One turn moves every row onto another: examples first, then more rows asked:
T: [ 13.5  27.9   0.9 -17.8  -4.2   5.7  10.5  18.9  19.7  12.6  -1.0 -19.7
   2.9  36.5  -3.1  -9.1 -20.5   1.1 -30.4   4.9  23.4 -12.7 -29.1]
K: [-17.1   8.0  15.0  -1.6   2.7  14.5   2.9  36.6 -20.3   6.1   3.3  20.5
 -16.0  31.1  10.4  26.2   3.7   2.9  -3.5 -12.3  -7.6  -3.8 -19.6]
U: [ 61.0   9.8  -1.7   9.3   5.5   5.0   7.8  12.3  25.5  19.8   3.3   3.5
  -7.1   9.8  -3.4  17.0  -2.0  19.1   3.4  -7.4  -5.8 -14.9 -39.5]
M: [ -0.1  -0.3   2.7  -0.9 -27.1   2.2 -17.2  27.4   4.9  -9.9  -9.4   5.4
  -7.0  15.6  32.3  16.3  -3.9  21.9  14.6  -6.5  11.9 -26.0   6.7]
Y: [  7.5  34.9  -2.4  23.9 -33.7 -32.3  -5.9   0.8   5.9  -7.6   8.6 -21.0
 -14.0  22.9  -6.4  -4.0   2.8  33.6 -10.6  15.7   6.8  -9.5   2.6]
F: [ -8.7  32.1  14.5   4.4  -5.3  19.3  21.5  -4.7  -2.6  29.2  26.4  -1.2
 -16.3  27.1   6.5  -9.0 -16.0   7.3  19.6  12.5 -14.5   5.1 -31.5]
H: [-15.8  16.4  -4.1   2.5  -0.8  14.7   7.1  27.0 -27.4  19.1  39.2  10.4
  -6.0  34.7   4.6  17.3  -7.6  15.1   5.8  -3.7 -20.7  -7.9 -13.2]
Q: [ 40.3  31.4   0.9   4.6   2.5   3.3  -2.7   3.7 -55.8  -4.4   2.4   5.3
 -20.5  21.4   5.6  10.4  -6.9  10.5  -7.3 -13.4   6.8  -9.3 -23.8]
V: [ 19.0  28.7 -12.0  19.2 -29.4 -18.5   7.5  -7.9 -14.5  -9.2   7.6   4.0
  -8.0  32.7   1.1 -24.1  12.5  31.7  22.9   3.9  -7.5  14.9 -18.8]
A: [ 10.7  14.2   6.3  13.7 -22.7  16.5   3.5   3.7  34.4 -12.1   9.3   2.8
  14.5  21.6 -20.1  -4.7 -26.6  16.6 -20.4   6.7  14.3  -0.2 -23.9]
D: [-12.8   3.7  -9.3  15.6  -6.3  -2.1  -8.3   1.5 -10.2   6.6   0.8   6.8
  -5.6  -2.8  -1.0  17.5   8.5   7.1  26.1  -4.7  11.3  -7.9  17.1]
C: [ 54.8  20.7  -1.8  10.0  17.9  -2.3   1.6  10.1  10.1   8.0   1.9  14.6
 -18.4  15.8  10.7  12.1  -4.3  25.4  -7.0  -7.8  34.8 -18.7 -36.2]
G: [ 26.9  15.0   0.0   5.4   2.5 -15.0   3.9   3.8  36.2  -2.1   8.5   2.6
 -10.3  24.0   1.0   2.9 -17.2  14.4  46.1 -12.3 -10.9 -15.6 -27.6]
R: [ -2.6  30.3 -15.5  18.4 -39.4 -20.9  -6.6  15.3  -2.7 -16.8   7.7 -14.6
 -12.4  23.8   5.9  -6.9  -5.2  -0.2 -21.8  15.6  22.3 -21.4 -19.1]
L: [ 34.6   0.6 -11.8   2.3   1.3  10.7   9.3  -0.2 -26.1   6.7  24.4  -3.6
 -43.7  30.8 -22.7   0.1 -10.2  16.8  -1.3 -23.0   9.2  -4.4 -33.1]

R goes to K
A goes to D
G goes to V
Where do these go?
Y goes to H
M goes to Q

